Named moves, each a turn or a mirror, and the order they were made in; the first pair answered:
zudev:
[ 12  11  -5   8   1   7  -1  -4  22   5   4 -31  31  -9 -18   2  18   3
 -22 -15   8  -6  12 -11  17  -6   2 -15  15  20  -8   0 -23   1   3   0
  21 -20  -4  10  -5  19  30   3  10  -7 -10 -23 -23   0 -13  -1  -1   1
  -1  10  19   0 -18  12  -2  12   3   7   3   8   1  11  11  -9   0  15]  ->  [ 12  10  -3  10   0   8  -1  -1  22   5   5 -28  29  -9 -16   3  14  -2
 -19 -14  11 -10  16 -12  17 -10   5 -15  15  20  -7   2 -19   3  -2   1
  20 -27  -6  10  -4  22  31   2  16  -6 -10 -26 -21   5 -16  -5   0   2
  -1  10  19  -1 -17  11  -3  14   4  11   4   8   2  14  11  -9  -1  19]
[ 11 -18  24  -5 -33  15 -24  -7 -13   6  -6  25 -20  -7  18  -6  29  14
  26  10  16  -2  33  12  -5  -3 -10   2  16   0 -29  -6   5  -8 -17 -11
  -9  12  26 -15  25 -43 -16  -9   0 -26   4  13   5   9  22  -1 -13 -34
 -13 -35 -17 -14  -6  36 -15 -39 -35   1  15   3 -20   8 -23  -8  14  11]  ->  [ 17 -15  25  -2 -29  22 -24  -9 -10  -8  -6  21 -15  -3  19   2  23  15
  34  15  21   2  31  18  -6   6  -9   7  21   1 -32  -9   6   4 -15 -14
 -11   7  30 -17  17 -33 -22 -11  -5 -31   1  12   8   8  23   1 -14 -35
  -4 -34 -12  -7 -10  33 -19 -40 -31  -1  20   1 -19   8 -20 -14   7   5]
[-14   5 -33  28  -7  14  26 -13 -11  -6   3   4   0 -14  -6  -7  -2  55
  13   0   5  39 -10  11 -13  -7   4  -5   1  29  10 -24  11  25  11   2
   5  20  17  19  -7  23  41  12 -20  10   3 -13 -14  21   0  -9  26 -14
 -29  18  -2  26   0   1  -4  23 -12 -25   6 -10  -4   9 -17  10  -3  35]  ->  [-17   5 -32  24  -7   8  24 -13 -10  -1   1   7  -2 -20  -6 -11   1  53
  10   0  -1  36  -6   7 -13  -6   6  -8  -1  30  12 -29  13  25   8   4
   8  16  13  23   0  19  42  16 -18  11  10 -12 -17  21  -4  -9  22 -13
 -32  15  -7  26   3   0  -6  21 -17 -23  -2  -8  -5   8 -22  13   4  35]
[-17   5  11  -6 -18  18  -7  -5  -5 -14  -6   5  17  -3 -13  -4  11  -2
   8 -11  10   6  17  -8   4   7  20  13  11  -1  -4 -19  -7   1 -17   2
  17 -11 -20  18  -8   7  10 -23   8 -24  -5 -12 -11  -5   3 -16  -5  -7
   6 -24   3  16  -5   6 -25  -9  -7  -6  16  -7   5  -9  -1   8 -10  -2]  ->  [-21   3  12  -9 -16  12  -6  -2   0  -9  -3  11  14  -7 -12 -10  12  -7
   6 -16   3   4  28 -10   5   8  15  10   5   5   1 -21  -7  -2 -23   3
  17  -5 -26  19  -1   2  10 -23   8 -26   2 -10 -16  -8  -1  -9  -7  -9
  -3 -24  -2  12  -2   7 -22 -12  -9  -5  10  -3   2  -8  -4  12 -10   0]
Zan:
[  2   7  24  17  -9  -1  24  -7   1   2 -23  12   9  12  -9  -9  -2  18
 -13  33  -3 -14   8   2  11 -23 -12  13  13  34  15  15 -11  19   1   3
   3  -9  21  -4 -13  18  28   1  -5 -16  10  15  17  12   5  -3  23   9
  -2  -8  14 -16 -10   6  -3  -2  -5  28  -1  14   7 -21  -7   7  19   4]  ->  [  5   6  26  13   1   3  19 -11  10   3 -23  11  18  11 -12 -15  -4   9
  -2  32  -9 -11   8  -2  15 -24 -15  11  10  31  12  23  -6  11   4  -2
  -4 -13  16   6 -14  19  25  11   0 -11   2  20  18  16  -2   8  24  12
   1  -7   5 -23  -8   8   2   4  -6  27  -6  11   8 -22  -2  10  21   0]
[-19 -10  -3  19 -17  12 -25  29 -31 -10   8  35  -4  10   0 -19   4  -3
 -16  17 -13 -18  22 -11 -14  -7  12  -3 -10  -9   1   7   8  -3  -5  -3
  -6 -18  34   2  -7  16   7 -10  17   7  -1  43   9 -11  -7  -9 -14   1
 -10   7  13  10  25  -3   3   1  -6  15  -5  12   3  -6  15 -23  20  -1]  ->  [ -9  -9   1  28  -2   5 -15  23 -11  12  14  21   9   4 -10 -24  -2 -12
 -10  11 -14 -15  23 -19 -15  -8  18  -2 -24  -8  -2   1  -4  -2  -7  -3
  -1 -33  19  13  -8  13   9   7  21  18   1  48   0   1 -31   2 -10  10
 -12  22  14  10  29  -5  14   9   5  10 -15  13   6  -4  11 -15  18   0]
[ -1  -2   3  -5 -22   1  -8  -2 -31 -19  -2  12 -23  14  13  10  -5  17
   1  13  12  -7   7  21 -13   5  -1   5  11   0   3  -7   2  -1  -4   1
   2   9   9 -12  11  10   2 -26 -10 -11   3  -1  -5  -7  20 -25  -8  -2
   1 -26  14  -1  -7 -13  -3 -11 -13  -9  14   7   3  -1   7   1   3   8]  ->  [ 11  -2   9   5  18   9 -16  -9   4 -13   2 -14  10   1  -8  -7  -9 -22
   5   7  -7  -1   2 -18   0  -1  -8 -13  -6 -15 -26  25  11   6   4  -1
 -12  -7  -6  18  -5  -4 -16  15  -2   2 -11  25  12   6  -2  12   4   3
   7   1 -22 -10 -18   2  14  -3  -1   2   2   2   3  -3  17  -2   0 -18]
vugud:
[ 18   4   4 -15  -7  -2  33 -13  -8 -14   4 -19 -17  10  37   0  -9 -26
  -7 -22   5 -12 -13  -5 -11  -9 -11   0  -3  11  27   7  -3   3  -6   1
  -5   5  11   8  -2  19 -20  -8  31   1   0  -1 -10   4  -8   9  33  22
 -12 -16  -4  -3  11  -9  -9 -14  19 -16   5  21   0  12  -4 -18   3  -1]  ->  [ 14   4   9 -18  -9  -3  27  -6 -13 -17   3 -23 -15  18  43  -9  -4 -28
  -5 -28   9 -12  -6  -9  -6  -8 -16   1   5  15  27   1  -9  -1 -10   0
   5  10   5  10  -4  19 -11 -12  29  -5   0  -9 -14   3  -3   7  26  14
  -7 -24  -4  -8   9   0 -16 -21  19 -18  10  29   4   7   3 -13   3   0]
[ -1   8 -12  -1 -20   2   3  -7 -13 -22   2   5 -19  11   5  29  -2  16
  -7  13 -10 -12  -3  18   1   5   9   8   1  -4  11  -1   6  -6  13  -2
 -14   8   4  -7   5  13  -9  -9  -5  -3   2 -14   7  -7  27   8   0   5
 -12  -2  17   7 -12 -20   3  -9  -5  -6   2   3  -8   1  -9 -13  -8  -2]  ->  [ -5   6   7  -5 -12   5 -21   7  -2 -18   1   9  -4  25  10   5   1   4
  -3  -4  -4 -12  21  -9   9   4   8   3  -1 -10   1  -4  -2 -13  -3   1
  23   7 -28  -2   0   4  14   1 -11  -8   8 -19   3  -6  28  -2 -12  -5
  -2 -14   4  -1  -6   7 -16 -19 -13   5   6  22  12  -7   1  -6  -8  -1]
[-14  11 -12   7   5  -2   3  -3  10  18  11 -15  17  -4  10   2  -4  -2
  -2  -9   5   1  -6   7   3  -3  18  10   7  12  14 -13 -10  -2  -7   6
   5  -5  -3 -10   9   0   3   5   1   3   1   1 -19  16 -26   4   7   3
 -12   7  10   8  -5  -3  11  12  19  -2 -17  -4  -2  -6  -7   9 -15  26]  ->  [-11  12 -10   8   1  -1   4   2   7  14  11 -14  14   0  12   0 -11   3
  -5  -5   4   0  -5  11   5  -3  19  16  10  18  15 -13 -12  -6  -6   4
  14  -4  -2 -13  11   2   7  -1  -1   2   2  -7 -26  17 -22  -6   5   0
 -11   4  13   8  -3  -5   8   8  20   0 -12   2  -5  -8  -7  12 -13  25]
[-19 -28  14   4 -11   8  -3   4 -20 -15  -6   7   0  18   7 -24   8 -29
   8  -9  26  22   8 -23   9  -1  -3 -12 -11   4   2  -9  14 -30   1 -14
  36 -11 -24  32  29 -24 -13 -16   0  35  32 -10 -10  35  11  13 -20   0
  -2 -15 -30 -28  15   5 -21 -14 -48  22   0   0 -12  -5 -11   1  16   9]  ->  [-17 -24  -5   9   2   6  16  -9 -14 -11  -4  -1   0  -2  -3  -9   4 -34
   7  -3  15  29 -10 -15   6  -2  -4 -15 -25   1   5   7  24 -22  15 -14
   1 -24  -6  41  32 -24 -40  -2   3  52  24   5  10  38   4  40  -6  14
 -13   5 -31 -24  10 -15   3  -2 -31  18  -8 -20 -31   3 -14  -3  17  10]
Then:
(2 to 3 moves a pair)
[ 16  -5 -19  22   4  11  19 -23   7   2   8 -25  18   2 -13  31 -11  13
  13   7   9  18 -31  14 -10   4  15  15  -1  11  -8   7 -13  21   9  -4
   0 -17   4   0 -13  14 -20 -10  12   6 -12  10   7  11 -31   8   5  27
  10  22   6   9  -4 -12  19  21  17  -3  -2 -14  -6  -1   1   2 -15  -4]  ->  [ 24  -3 -11  22  17  10   6 -16  14   9   8 -27  29  -1 -20  21 -10  -3
  15  -3   5  21 -27  -3 -12   1  12   9  -5   9 -13  12 -12  21   3  -3
  -1 -22  -6  14 -18   9 -13   2  13  13 -13  13   8  14 -37  17   2  22
  16  23  -1   4 -10  -1  17  20  15   6  -3 -10   1  -5   1   4 -17  -5]
vugud then vugud then vugud
[ 11   7 -15   6 -14  -5  25  -4 -12  13   2  -8   7  -7  -2   9 -11   7
  -2   0  18   4   3  13  -5  -9  13  14  -4  17  23 -12  -7 -11  -3   4
   7  -5  -4 -10  25  14  10 -15   7   5   7 -20  -5  -6  -8  -2  -2   4
   3 -11  33   3  -2 -22   7   4  19  -8  -9  -6  -3   8  -8  14   0  29]  ->  [ 17   2 -22   9  -9 -11  28 -10  -3  20   1 -10   7 -15  -9   9 -10   8
  -1   5  16   3   0  12  -7 -12  13  14 -10  11  21  -7  -4  -8  -2   3
   1 -12  -4  -9  27  14  -1  -9  10  14   2 -14   0  -3 -13   6  -1   7
  -3  -4  29   3  -8 -25  12   2  24 -10  -9 -11 -11  11 -11  14   0  26]
vugud then vugud then vugud
[  6  14 -22   9 -10   8  10 -37  26  21  -2 -30  13 -21   0   4  -5  17
  13  -5  -6   5   5  30  -1   1   1  20  -8   5  20 -10 -15  -2  -4  -5
  -5 -20  -8  13  12  -8 -12   5  27  34  -4   2 -14  14 -27  15  10  -6
 -12  14   4  -8   8 -26  21   7  -9   3   4 -11  -6   8  -3  13   2 -11]  ->  [  7  12 -14   8   0   6   2 -32  33  24   1 -36  18 -19   0  -2  -6   6
  12 -11  -3   6  13  14   2  -1  -4  11  -7  -5  15  -9 -14  -1 -11  -6
   1 -25 -17  17  11 -15 -13  13  29  35  -2   5 -19  15 -30  13   8  -6
  -8  12  -3 -10   7 -18  23   3  -9   6   4   0   0   1   2  18   0 -17]
vugud then vugud then vugud
[  5   3  -1   0   7   3  12  -7  16   0   9 -14   3 -24 -17  -5 -10  -2
   5  -3  -4  -2 -18   4  -2  -4   5   4  -3  -6  15  12  -3   2  -2   5
 -19  -7   8   9  -7  -3 -17   6   7  11  -2  12   8  11 -27  22  17   2
  19  18  -7   8  -1   0   7  12  11   4  -6  -3  -1   4   7  -4   0   0]  ->  [  4   0   9  -2  14   3   1  -6  22   1   4 -19  14 -17 -11 -14  -5 -11
   5 -11  -5   0  -9 -10   1  -4   1  -1  -6  -7   7  10   0  -4  -8   8
 -10  -9  -5  12  -8  -5 -15  12  11   7   1  14   7  11 -22  17  12  -1
  25  15 -17   1  -2  12  -1   7  11   6  -5   1   1   1   6  -4  -2  -1]
vugud then vugud then vugud
[-10  -4  17 -12 -19   3   4   3  -2   9   4  13  -6  22  19 -31  30  -5
  16  23   3  10  12  -7 -21 -33   9   9  -6  22   5 -15   4   3  -5  10
  16  23 -26   8  18  -7   9   4   1  -3  -8   3  -9   8  25  -7 -24 -22
   3 -40  -6  12  10   2 -15 -14  -1  16  22   6  10  -6  27  -1  13  -5]  ->  [ -4  -3  14  -3 -17 -10  12  -1  15  25   4  -2   1  14  16 -33  28  -6
  19  19   7  10   7  -9 -19 -30  18   9  -7  24   7 -16  -4   2  -8  13
  20  11 -36  14  12  -4   6   6   8   6  -9   2 -17  13  12  -2 -21 -14
   0 -33  -7  12  16  -1  -8 -12   4  11  14   5  16  -5  20   7   9   1]
Zan then Zan
